(in the rows, 100 means zero)
Rows swapped in pairs by one turn or mirror: which row each one swaps with
The rows were stretched afterwards, more along some directions than others.
Zak: 127	94	98	90	94	88	94	107	112	80	109	96	97	115	103	101
bere: 134	79	100	79	100	96	80	109	134	102	136	98	101	121	100	100
Ramuz: 108	78	92	93	83	107	69	115	124	91	124	105	94	139	91	97
vited: 106	88	89	98	78	124	89	114	103	90	117	105	97	113	81	99
lib: 123	98	106	84	103	95	68	103	130	103	123	89	99	120	101	96
vesas: 103	97	85	98	100	111	97	119	94	93	93	101	98	109	94	91
gapu: 124	85	96	119	109	112	92	101	98	103	118	93	91	125	114	99
kerat: 94	96	99	77	106	96	90	102	101	89	96	110	99	102	97	93
fopot: 98	89	94	107	106	110	98	110	89	95	91	104	86	119	91	93
sug: 110	96	104	83	97	100	82	93	111	92	123	107	100	122	99	105
Sekip: 108	89	98	58	75	111	70	108	138	99	137	105	115	130	81	103
kiba: 107	87	97	87	84	111	95	92	107	92	122	103	104	123	78	114
dob: 119	94	94	70	90	121	83	113	126	101	135	110	101	135	86	108
Patal: 89	103	103	60	86	100	62	106	121	99	118	115	108	120	73	100
tutim: 113	99	99	91	86	122	116	110	90	102	112	99	101	121	83	112
demib: 112	77	88	94	97	104	97	103	130	100	116	108	109	114	100	99
tosor: 111	87	82	84	82	96	86	99	127	74	119	110	107	122	93	106
sivu: 118	87	91	111	102	101	104	104	101	86	95	91	89	97	112	92
Kop: 106	99	98	60	82	89	84	110	136	91	118	106	116	126	95	106
murot: 99	84	96	74	96	102	110	97	107	100	108	113	104	98	84	104
dani: 137	90	101	101	106	120	78	113	111	105	118	89	89	121	108	93
Vod: 107	91	93	95	102	103	83	118	104	100	99	95	88	104	96	86
tiduv: 103	103	100	76	87	92	70	115	103	89	108	99	89	113	84	93
gavam: 100	83	91	91	80	103	112	91	102	81	100	113	110	111	85	107
Sira: 111	94	78	80	86	89	104	95	125	81	107	98	109	104	106	101
rufeb: 110	94	92	100	105	87	98	98	104	88	92	109	100	108	109	103
Vapub: 105	88	101	95	90	124	71	115	104	103	110	108	99	128	85	95
Kam: 112	94	89	80	87	99	78	115	119	78	102	106	92	120	80	96
monu: 112	93	100	77	91	110	91	107	116	100	136	109	100	118	73	108
femus: 116	88	99	77	70	104	70	115	127	86	131	109	99	132	79	99
mifef: 113	96	92	75	93	74	95	96	120	86	112	109	108	107	88	102
fuzu: 111	95	87	85	86	102	91	118	104	87	116	93	99	111	89	95
Tupad: 101	93	95	86	90	88	95	106	113	99	103	107	103	91	94	88
lape: 105	108	106	74	84	104	68	119	112	103	111	111	96	109	75	99
reta: 114	94	103	80	80	118	96	110	120	93	130	113	97	124	71	115
gele: 114	76	89	102	88	121	101	115	120	91	106	112	105	131	85	108
Dil: 119	108	93	78	99	90	89	100	126	93	119	93	104	102	110	97
dar: 97	96	93	80	78	105	98	112	105	86	86	112	99	104	81	96
Mevet: 119	95	92	86	109	80	91	94	118	89	108	93	96	105	107	98
buto: 112	88	100	88	106	117	101	105	106	108	122	97	112	106	106	104
Gos: 113	90	88	98	99	86	94	95	106	86	90	93	98	108	114	97
muro: 116	79	91	100	97	117	112	99	95	93	125	97	101	126	100	108

Kop pairs with -> tutim
muro pairs with -> Sekip
Mevet pairs with -> Vod

